One turning vector, and how many steps it has turned
The counts run from 0 to 124.
[ 13 -20   1 -20 -40  70 -22  16 -45 -25 -23  14 -35  -7 -20  16  -9  -2
 -46  -6  12 -18  20  44  54 -25  -7  -3 -10  27  69  36  13 -10 -13  16
  16  28 -73   9   0 -17]	8
[ -1 -23  15  19 -14  42 -22  29  15 -13 -14  21  20 -52  18 -37  -2 -27
 -42  -3 -32  -6   0  37  -8 -44  33  14  17 -35  60  28   3 -27 -30  44
  -8  36 -72  -7   9   1]	5
[ 23  -5  -4 -44  -1  40 -29 -44  50  34  10 -34 -22 -37  26  36 -24  -2
  -8  14   1  -1  25   1  -1 -37  17 -23  19  15  42  46  44  -3   1  65
  25  31  -2 -35  30  40]	90
[ 27   2 -21   3  -3  36 -51 -17 -29  17   0  22 -58   3  36   3 -44   1
 -18  -1 -16 -51  -3  15  21 -19  -3 -16  22   6   9  59 -11  34 -68 -34
 -36  16 -35 -17  -3  18]	12
[ -2  -2  -3  -1   6  12 -33 -21  28  53 -24   0 -14 -33  46  -6 -48 -35
 -14   4 -37 -15  -1   8  -5 -29  39  -3  43 -34 -10  35  -3  17 -73   6
 -22   9 -41 -28  27  50]	75
[-15 -40  14  -5 -38  20 -68 -41  -6  35 -48   2 -12 -25   6   4 -15  18
  20  -4  26  42  13  49  18  14  27 -19   2 -27  40  18  43   0  20  19
  11  42 -38  32  43  28]	121
[ -8  -3  24  -1  13 -13 -18 -48  32  29 -52  -8   6 -49  32   9 -34 -41
   2  -7 -26  49  -7  26 -24  -8  49   2  39 -29  25   8   7  -7 -53  25
  -9  42 -31 -19  13  43]	76
[ 37  12  11 -40  10  15 -11 -51  11 -18 -14 -35 -48 -29  41  53 -33 -21
  16  11   7  12  -1   4   6 -31  -1   8   6   5  35  27  50   9 -32  30
  41  41  -9 -18  -4  41]	28
[  9 -33  -8 -13 -23   7 -72 -38 -15  31 -10  15 -29  -3  25  10 -10  35
  47   4  31  -9  17  18   2  11  31 -27  15 -25  14  56  27  30  18 -13
   8  49 -29  31  24  34]	0
[  2 -23   0 -13 -26  11 -14  15  16  20 -31  -7 -12 -43 -25  16   5  10
   0 -18  -9   2  40  20  18 -22  43 -26  15   4  70  18  34  -2  38  49
  12  40 -73   7  20  12]	48
[ 11 -38 -13  12 -26  47 -77 -25   8  48  -3  21 -14 -15  40 -22   0  25
   9   8  22 -35   7  13  -6 -11  34 -27  16 -35   3  70  10  33  -1   4
  -9  36 -33   7  37  34]	1
[ 33 -34  -4 -59 -20  41  34   6 -18   4 -18  -6  -4 -22   1  33 -39   0
 -43  19  30 -19  27   7  30 -47  16  23   9 -11  25  49 -39 -57  -2   2
  57  39 -40  16  -5   4]	38
[ -1   5  -4 -14  21   9 -43 -49  23  84  -4 -11 -10 -42  20  31 -28 -37
   2   7 -19  35   6  19 -51  -3  26 -30  12 -14  62  14   3  21   8  21
 -31  39   1  -4  27  39]	32
[ 29 -21  -2 -47  12  24  27  21   3  -7  -6   5  -3 -32   7  19 -24 -28
 -31  13  -1 -21  25   9   8 -48  28  33  26 -17  27  53 -60 -41 -26  -9
  29  36 -61   6 -15  -4]	97
[ 15 -22  -8 -23  -5  42 -28 -17 -33  30  -6  19 -29   4 -40  33  -2  -4
 -11   0  -3   8  22  56 -27   0  16 -17 -24  20 111  37 -20  -9  21 -10
 -23  36 -26  38   5  -3]	51
[ 48 -26 -47 -44  -7  36 -30 -28 -40  28   7  27 -40  -5  17  25 -20  16
  25  10  24 -49  12 -18  15 -21 -12   2  -1 -19   7  79 -21  24  19 -30
  25  52 -27  34  -3  26]	41
[ 20 -20 -32 -12 -12  49 -29  -3 -47  47  10  34 -22  -4 -30  11  -9  -3
 -28   5  -6 -33  25  33  -6 -12   5 -19 -10  29  75  55 -58  -3   9 -21
 -31  28 -42  31  11  -9]	52
[ 38  11 -12 -36 -29  38 -32 -30 -58 -10 -38   7 -79  17  -2  41 -38   2
 -11 -12   4  -5   7  25  39 -11 -31 -23 -11  27  42  22  27  23 -28 -13
   6  19 -43  -1  -5  19]	70
[  8  -9  -7   0 -38  48  -3  31 -33 -28 -36  19 -32 -29   2   5 -19 -41
 -49 -15 -31 -15  -2  27  41 -43  -3  22   3  -1  60  17  -3 -30 -32  14
   4  34 -85   8  -4 -16]	67
[-15 -28   3  17 -13  18 -22  25  21  21 -31   2 -12 -53 -17 -12   8  -6
   6 -12 -40 -13  30   3   4 -29  45  -9  31 -23  63  10  18  12  18  37
  10  40 -99  11  13   8]	107
[ 40 -27 -21 -54 -16  28 -16  -6 -20 -10  -1   5 -39  -1  18  35 -29  32
  18   1  37 -47  28  -4  38 -30  13   3  12  -3   1  77   1  -6   8 -13
  52  41 -53  23   4  11]	100
[-15 -14  36 -15  -1   7 -23 -45  34  16 -58 -15   9 -30  25  22 -30 -13
  -6  14   7  41  -3  47  10 -12  54   3  38 -27  20  23  37 -31 -38  40
  10  18 -28 -18  31  32]	17
[ 46   3   6 -18 -27  70 -20 -18 -34 -26   1   9 -35   5   5  20 -23 -10
 -44  19  16 -18   5  50  15 -34 -11   6 -18  18  60  57  14 -22 -46  12
  13  29 -17   3 -15 -13]	9
[ 26 -17 -20 -12  13  14 -42 -16 -52  13 -18  36 -64  15  -4  14 -24   0
  22  10  -3 -30   8  30 -11   2  11  -4   7   3  40  56 -40  19 -39 -75
 -32  17 -63  17  -6  10]	114
[-33 -22   6 -14 -17  -6 -16 -31   9  36 -85  -5 -19 -52   7  14 -27 -16
   8 -21 -10  42  12  19  16   5  39  12  39 -32  24 -14  -6 -13 -11  20
  13  32 -68   2  37  35]	77
[ 11 -30  19 -33 -30  47   2 -25   8  20 -41  -8  25 -44  26   8 -31 -20
 -47  14  13  42   2  46  20 -35  20  13   8 -23  30  21   2 -55 -24  51
  39  33  -5   0  25  10]	79
[ 21 -16  -6 -26  21  32  -4 -18   3  71  12   6  20 -44   2  12 -19 -32
 -30  24 -26  19   7  26 -47 -23  36  -1  10 -17  67  34 -56 -20 -11   7
 -24  41  -7   4   1  16]	94
[ 40   1 -23 -14 -20  57 -41 -37 -29  16   2   4 -54  -3  34  23 -47   0
 -23  12  10 -27   0  11  38 -22 -12 -13  -6  24  16  55  18  21 -53  -9
  -2  18 -19 -21  16  21]	71
[ 36   1  -6 -21 -11  17  -6   5 -36 -31 -51   8 -71 -30  10  33 -35 -42
  28 -25 -28 -13  -1 -36  43 -41 -14  31  14  -6  11  12   3  11 -14  -2
  29  42 -76   4 -17  19]	26
[ -5 -13  46   2  -2  30 -10   9   2 -41 -45   1   1 -28  10  -2   5 -30
 -32   8 -23  24  -2  52 -17 -25  29  24  -3 -14  70  21  22 -36 -28  34
   5  46 -54  18 -12  -1]	6
[  5 -13  -3  18 -14  41 -41 -17 -42  38 -31  41   6 -22  12 -16  -4 -33
 -15  -3 -13  36 -34  51 -30  -4  10   9 -17 -43  65  20 -16 -15 -20  -2
 -19  46 -12  31   6   9]	124
